In the rows, 128 means zero.
Each named move below is a turn or a mirror, shown by a few rows before and after it. Which moves, in which order, take the first row of each later pair to the second? The first pair is answered.
sulef (before => after):
[133 108 117 134  88 127 144 130 128] => [128 103 132 142  97 150 121 131 136]
[ 98  96 167 198 156 147  86 141 152] => [120 118 104 157 117  47 186 130 112]
[108  83  99 156 116 131 114 127 137] => [112  86  88 149 111 115 129 126 130]
[142 103 148 135 108 161 106 131 149] => [152 114 116 114  89 111 156 126 129]
Sised (before => after):
[ 78 122 106 158 111 136 107 115 111] => [136 130 186 135 133 161 115 124 149]
[157  46 131 199 106 135 103 103 156] => [159  46 135 198 107 136 105 103 158]
[148  84 148 149 140 142 123 112 144] => [123  82 113 160 130 132 120 107 128]
[160  55 186 169 167 171  96 112 157] => [ 95  45  93 197 143 143  86 101 115]
res (before => after):
[139 113 121 124  73 139 127 138 145] => [151 113 143 122  87 147 126 139 154]
[148 115 160 133 138 143 126 133 131] => [137 143 156 120 148 142 123 140 121]
[183 102 187 130 162 133 159 120 149] => [164 159 181 103 186 131 151 135 127]
[ 89  94  79 158 159  83 130  99 108] => [111  64 105 171 160  92 132  92 127]
Pairs:
Between the rows of a pair lie two moves.
[ 99 166 122 121 185 135  93 132  99] => [137 177 149  95 185 118 128 134 108] | sulef, Sised
[110 148  97 123 132 102 155 117  93] => [ 90 135 120 148 147 157  97 122 111] | sulef, res
[134  82 159 179 132 161  92 142 150] => [112 162 158 140 169 162  80 163 122] | res, res
[132 146 106 103 135 117 123 121 113] => [118 138 107 115 134 138  99 121 118] | sulef, res
[131 154 157  99 128 152 123 165 144] => [109 155 101 100 107 113 145 157 116] | sulef, Sised
[106  94 135 156 149 135 102 116 140] => [103 126 144 139 169 138  96 125 133] | res, res
[131 165 145 104 168 121 133 133 118] => [102 159 133 122 162 146 100 134 119] | res, sulef
[140 112 144 138 171 116 135 115 128] => [118 107 122 148 166 115 125 112 119] | Sised, sulef
[118 163 142 101 107 153 126 139 114] => [106 160 129 108 104 152 120 138 107] | Sised, sulef
[125 117 131 132  92 161 134 123 145] => [106 120 110 139  95 157 128 123 133] | res, Sised
[112 110 130 130 126 145 127 114 136] => [108 112 128 131 131 146 124 114 132] | res, Sised
[103 123  95 132  79 170  85 125 149] => [151 142 101  89  65 117 159 124 144] | Sised, sulef
[135 143 161 114 150 164 107 137 141] => [101 165 117 109 141 151 105 140 115] | res, Sised
[117 135 159 140 177 156  79 126 141] => [137 128  98 118 127  67 169 109 114] | sulef, res
[ 99 149  97 135  93 140 100 107 120] => [115 121  97 144  78 129 118  98 127] | res, sulef
[147  74 145 155 117 125 132 108 150] => [151  84 164 151 142 134 124 113 152] | Sised, res
[153 116 173 117 139 116 131 116 147] => [ 96 104 119 150 133 121  94 111 125] | Sised, sulef
[122 127 100 117 133 132 141 123 114] => [124 107 115 133 134 152 123 121 127] | res, sulef
[ 97  92 109 158 128 158  97 117 135] => [171 112 166 110 131 132 157 122 156] | sulef, Sised
[ 92 149 141 137 137 139  81 126 101] => [106 122 104 138  97  91 131 111  93] | sulef, res
[121 109 144 145 166 132 103 130 131] => [102 133 122 134 165 125 102 134 115] | res, res
[159  91 155 132  84 146 132 130 173] => [ 86 115  72 145  87 122 113 128 122] | res, Sised
[154 117 143 127 134 159 118 147 168] => [124 165 115 105 141 151 114 158 141] | res, res
[181 108 181 122 128 131 147 128 151] => [137  64 116 166 109 112 138 108 129] | Sised, res
[102 148  97 109  72 138 120 142 130] => [124 149 145 106  89 167 106 149 154] | sulef, Sised
[120 124 156 138 111 162  75 133 160] => [ 90 142 122 138 111 153  68 135 137] | res, Sised
[145 103 128 129  75 150 139 129 149] => [111 106  92 140  79 140 128 128 126] | res, Sised
[143 133 117 121  68 128 141 126 140] => [142 128 141 129  80 157 115 131 153] | Sised, sulef
[101 112 136  91  90 144  99 148 140] => [116  98 128  89  77 122 126 140 140] | sulef, res
[144 115 147 133 137 128 134 123 140] => [146 131 146 122 142 120 141 126 134] | sulef, res
[121 110 126 130  97 158 102 128 147] => [138 127 109 105  89 112 150 126 132] | res, sulef
[129 113 127 124 135  84 146  94 116] => [109 101 140 148 148 123  99  96 126] | sulef, Sised
[137 132 126 115 124  94 154 121 135] => [134 126 120 119 123  93 153 118 133] | res, Sised
[155 132 164 117 152 145 124 122 141] => [139 166 138  98 151 126 135 128 120] | res, sulef
[ 93 159 102 114  99 133 125 170 131] => [109 165 121 101  97 136 132 173 141] | Sised, res
[132 130 165 134 158  82 148 107 107] => [111 151 167 134 173 105 119 116 103] | sulef, res
[108 135 134 144 171 143  88 175 116] => [154 153 146 106 161 101 150 176 115] | sulef, Sised
[116 113 140 138 106 166 100 147 134] => [115 116 142 137 110 167  98 148 133] | Sised, res
[144 132 146 119 160 113 162 116 112] => [126 134 158 131 171 148 122 123 119] | res, sulef
